Each row has a name. Each question is about the rows just above it.

goga: [ 4.17  5.66  4.79 -0.10 -6.98 -1.82 -5.91]
Rilup: [-4.18 -3.25 -3.64 -4.09 -3.26  3.05 -5.84]
Dod: [-8.52 -6.41 -1.37 -3.25 -1.81  5.49 -3.36]
gug: [ 0.34 -4.65  4.70 -6.75  2.04 -0.03 -8.45]
fotaz: [-8.52  4.70  4.71 -3.25 -6.48  4.05  6.83]
The one value in gug and fotaz:
[4.70]
Shared by fotaz and Rilup:
[-3.25]
[-4.18 -3.25 -3.64 -4.09 -3.26  3.05 -5.84] is in which row?
Rilup

naze: [-4.28  0.48  2.53 -3.98  3.94  1.59 -3.60  2.77 -2.63  3.23 -2.07  1.43
  0.75 -5.92  4.17]
ral: [ 0.24  0.96 -0.61 -0.75 -0.64 -0.91  1.41 -2.87 -2.88 -2.58  0.93  3.14
 -1.72  6.16 -2.34]
Dod: [-1.61  3.57  0.27  2.30 -1.33  5.80 -2.19  5.56 -3.01 -0.44  0.95  0.31
  0.45  2.58  0.73]
lib: [ 3.15 -2.44 -2.66  3.63 -1.57  2.65 -1.35  6.72 -6.97  8.73 -4.54  2.66
 -2.36  2.74  6.15]
goga: [ 5.79 -1.91  0.95 -3.83  1.49  0.60  0.05 -4.27  3.57 -2.82  1.48  2.48
 -3.56 -0.67 -1.35]
bitol: [-1.61  3.57  0.27  2.30 -1.33  5.80 -2.19  5.56 -3.01 -0.44  0.95  0.31
  0.45 -1.04  0.73]
fotaz: [ 1.80  3.57  0.27  2.30 -1.33  5.80 -2.19  5.56 -3.01 -0.44  0.95  0.31
  0.45  2.58  0.73]
Shared by goga and lib:
[-1.35]
Which row holds [ 1.80  3.57  0.27  2.30 -1.33  5.80 -2.19  5.56 -3.01 -0.44  0.95  0.31
  0.45  2.58  0.73]?
fotaz
The row with [-4.28  0.48  2.53 -3.98  3.94  1.59 -3.60  2.77 -2.63  3.23 -2.07  1.43
  0.75 -5.92  4.17] is
naze

Rilup: [ 5.57  0.98  1.40  2.85 -3.30 -3.52]
fotaz: [-2.17 -1.95 -0.64 -0.39  0.44 -0.96]
bitol: [ 0.44  0.77  0.05 -0.01 -0.64  0.33]
tefa: [-2.17 -1.95 -0.64 -0.39 -0.97 -0.96]
daso: [ 0.45  0.69  1.25  6.77 -0.97 -7.28]
The row with [-2.17 -1.95 -0.64 -0.39  0.44 -0.96] is
fotaz
Shared by tefa and daso:
[-0.97]

Dod: [-2.05  2.34 -1.16  0.52  0.62  2.28  0.52 -3.50]
Rilup: [-2.00  2.61 -1.28  0.38  0.73  2.05  0.43 -3.79]
tefa: [-1.36  1.11 -1.55  2.37 -0.06  1.13  0.35 -4.97]
naze: [-0.33  0.39  0.72  2.40 -0.13  0.39 -0.41 -2.40]
goga: [ 1.94  0.59  0.38 -7.31 -5.51  0.88 -0.68 -0.51]
fotaz: [-0.11 -0.48  3.37 -0.95 -0.76 -2.32 -0.47 -4.93]
gug: [-2.40  2.04 -0.62  3.22 -0.50  0.94  2.16  0.78]
lib: [-1.37  1.30 -1.88  2.08  0.11  1.36  0.42 -5.36]
daso: [ 1.85 -0.95  2.11 -1.20  3.29 -1.62 -0.65 -2.46]
bitol: [-0.17 -0.51  3.61 -1.14 -0.56 -2.10 -0.41 -5.11]
dofu: [ 0.52 -2.24  1.56 -1.40 -2.54 -1.47  2.38 -5.41]
ral: [-2.37  3.49 -0.78  1.82 -0.41 -0.05  0.90  0.20]
The one value in goga and Rilup:
[0.38]
Shared by bitol and goga:
[-0.51]

